128 stands for zero in the data rows.
Here are some points:
[146 139  98 158 105 145 157  95 127 140 198 143 116  81 122 170  88 129 152 140 137 174]
[139 139  83 128 102 121 134  98 116 145 212 132 127  81 141 159 110 136 125 140 102 163]
[122  75 234  88 228 197  45 148 146   8   0 255 180 255 147  76 152 211  78  47  59 113]
[132 140 105 116 112 101 148 127 124 106 149 146 123  96 125 145 108 143 135 138 131 176]
[111  79 238  88 228 190  44 148 133  49   0 205 179 255 146  80 170 191  90  61  63 114]
[151 147 108 113 121  96 145 137 122 109 125 132 118  86 126 148 100 147 115 137 156 171]
[144 142  83 127 108 121 132 103 114 143 194 141 124  77 139 164 106 146 121 142 114 170]
[128 137 109 113 118  97 147 130 126 111 141 132 123  92 127 146 109 144 131 138 139 178]
[135 120 135 184  95 179 147 114 148 148 191 104 127  96 105 136  89  74 163 147  97  76]
[128 103  98 191  91 131 163  75 147 113 187 174 130 118  90 144 118 137 202 174 175 167]
[108 142 157 169  63 169 116 142 139 142 131  81 144 152 101 108 108  78 154 154  98  55]
[131  85 229  91 218 191  51 148 143  15   8 241 180 255 146  72 156 202  83  50  62 109]
[137 141 108 105 114  89 141 142 126  81 123 152 123  85 121 134 111 156 124 122 144 187]
[135 143 110 107 141  91 143 143 118 119 104 107 119  88 125 150 111 145 119 145 150 174]
[125 119 139 179  76 170 140 119 154 140 201  95 140  95 106 122 103  71 159 149  77  54]
[144 149 101 125 131 123 136 119 114 155 151 114 115  81 138 170 104 140 117 137 142 173]
[107 166 140 114 166 146 129 167 153 142 135 131  86 119 147 137 145 101  80  96 179  95]
[109 108 151 175 113 175 103 133 139 184 110  78 139 123 106 112 130  80 159 159  70  25]
[148 148 107 107 119  89 148 139 124  90 134 137 119  88 124 138 101 150 121 129 149 180]
[109 121 112 136  99 111 160 106 134 123 176 131 131 108 124 144 115 114 147 151 117 145]
[107 161 155 105 171 147 116 162 144 144 126 116 101 141 157 101 190  84  92  78 163  75]
[150 137  85 136 106 132 131  89 115 161 225 129 124  65 149 173 110 139 120 129 104 169]
[164 154 112 115 128  94 144 137 115 112 121 116 116  90 134 129 111 133 109 136 159 151]
[132 114 147 172 111 172 121 123 140 159 131 108 127 149 114 123 105 106 145 142 111  63]
[ 83 156 162  98 183 155 110 170 153 158 119 117  95 148 157 114 192  84  84  79 169  69]
[111 125 153 177  91 180 108 138 144 161 129  77 143 126 102 104 121  75 157 161  75  32]
Then 10 other points, each followed by its number:
[182 138 138  99 157 104 125 111  78 134 105  87 167 150 157  40 211  91 140  96 102  93] 0
[123 143 109 102 151  94 136 145 108 142  91  95 126  98 124 157 122 140 120 151 150 178] 1
[137  92 116 161 153 132 154 101 149 204 135 144  84 182 143 179  99 149 118 109 223 126] 2
[128 142 112 137 137 144 143 116 108 175 118 109 111  84 130 185  94 122 140 144 143 179] 3
[ 84 132 169 162  84 168 110 144 130 177  90  49 140 156 105 122 122  68 157 164  98  58] 4
[128 129 106 151  87 142 138  96 126 160 206 113 130  91 134 161 107 110 132 140  97 135] 5
[114  85 176 136 131 154  82 126 148 110  80 165 154 242 135 103 139 164  99  95 113  80] 6
[106 136  95  75 126  83 138 140 101 105 109 136 110 106 119 131 127 152 138 137 118 204] 7
[125 119 114 156  86 150 141  97 132 169 218 101 133  80 134 167 103  98 133 135  92 121] 8
[ 67 163 148 117 184 167 128 189 175 142 122 165  71 137 137 159 138 101  73  87 198  85] 9
Which of these numbered points is nearest to each point below, ignoring the 3 directions in which the first points spread most? Its number follows each.
[179 139 129 102 152 104 128 110  83 136 116  90 157 146 155  48 202  88 137 104 106  96] > 0
[110 138  92  86 108  85 149 132 109  91 133 159 108 106 127 122 114 144 139 137 106 191] > 7
[120  77 161 147 127 139  96 117 149 142 104 138 145 223 139 113 146 156 112 109 123  64] > 6
[ 96 135 114 111 118 106 135 124 104 157 117 107 127 111 136 153 122 123 139 153 114 166] > 4
[121  82 138 127 156  99 114 122 145 168 111 132 129 202 161 123 173 154  86  94 162  79] > 6
[137 148 117 110 151  99 136 150 106 150  81  82 115  93 128 152 117 135 108 147 165 158] > 1
[144 132  88 141 104 138 129  80 113 178 229 115 125  61 155 181 115 135 116 129  96 166] > 8
[131 119 125 166  78 160 146 103 145 148 225 100 135  87 123 149 100  83 144 133  84  92] > 8
[138 145 110 128 132 125 140 126 117 150 130 120 117  88 126 171  97 135 128 142 149 176] > 3
[117 146 145  99 179 116 123 147 101 176  60  62 121 126 151 108 179  90 108 119 146 105] > 1
[129 143 119 123 156 112 148 163 134 129 101 103 112  89 119 148 121 127  91 131 168 138] > 1
[147 148  82 120 115 112 133 113 111 137 189 135 123  85 137 159 107 147 119 141 123 173] > 5
[107 104 129 171  70 128 137 100 150 135 167 124 138 158 109 126 127 121 165 155 151 110] > 6
[ 77 131 123 108 125 106 139 123 102 174  91  78 126 120 137 155 130 112 140 161 116 164] > 4
[168 139 114  99 154  95 142 117  92 123 136 112 154 142 153  66 180  98 129 119 108  99] > 0
[125  64 165 143 147 138  87 114 154 135  92 173 146 243 144 116 144 177  96  93 128  78] > 6
[138 129 102 182 138 154 165  88 124 139 137 163 102 101  84 165  90 134 209 178 191 197] > 3
[ 83 159 145 112 177 147 129 182 171 135 133 135  86 128 141 143 148 105  69  92 188  85] > 9
[198 173 104 185 168 221 210 104 113 139 139 178  55  75  84 205   0 107 194 143 212 224] > 3
[126 110 141 184 118 188 120 129 137 180 126  89 133 101 104 122 112  77 165 160  75  34] > 3
[121  24 109 159 122  59 119  76 171 232 156 137 114 255 175 160 176 198  81  95 230  77] > 2
[200 154 133 104 142 113 121 107  77 125 125  93 162 136 157  32 213  82 143  89 105  89] > 0
[129 138 115 107 142  92 144 145 122 125  97 104 120  87 124 151 115 144 118 140 152 177] > 1
[ 98 129 106 100  99  89 138 127 121  85 127 165 105  94 128 122 124 149 139 121 106 196] > 7
[108 137 108 104  96  94 141 131 122  93 127 148 116 103 125 128 120 146 141 128 119 192] > 7
[144 158 128 105 156 117 134 143 115 136 130 102 119 124 150  89 174  88 108 104 143  93] > 5
[ 94  40 124 140 142  78 108 106 168 220 120 133 122 250 170 154 188 186  74  93 214  70] > 2
[ 63 118 149 119 178 142 120 155 181 187 128 144  77 188 158 160 161 125  73  80 209  73] > 2
[215 160 129 105 132 108 121 102  67 132 129  71 164 126 161  19 224  69 154  86 106  89] > 0
[104  73 138 167 105 123 113 102 145 199 110  98 135 189 130 140 145 132 135 143 151  71] > 6
[162 146 117  99 155  99 145 125  90 130 132 106 146 135 149  68 181  91 132 122 113  98] > 0
[115 129 108 109 113  90 139 137 133  79 134 156 121  86 116 127 133 157 139 116 126 196] > 7
[134 142 121 108 138  92 138 144 115 130  90 101 119  91 130 150 113 140 121 137 155 174] > 1
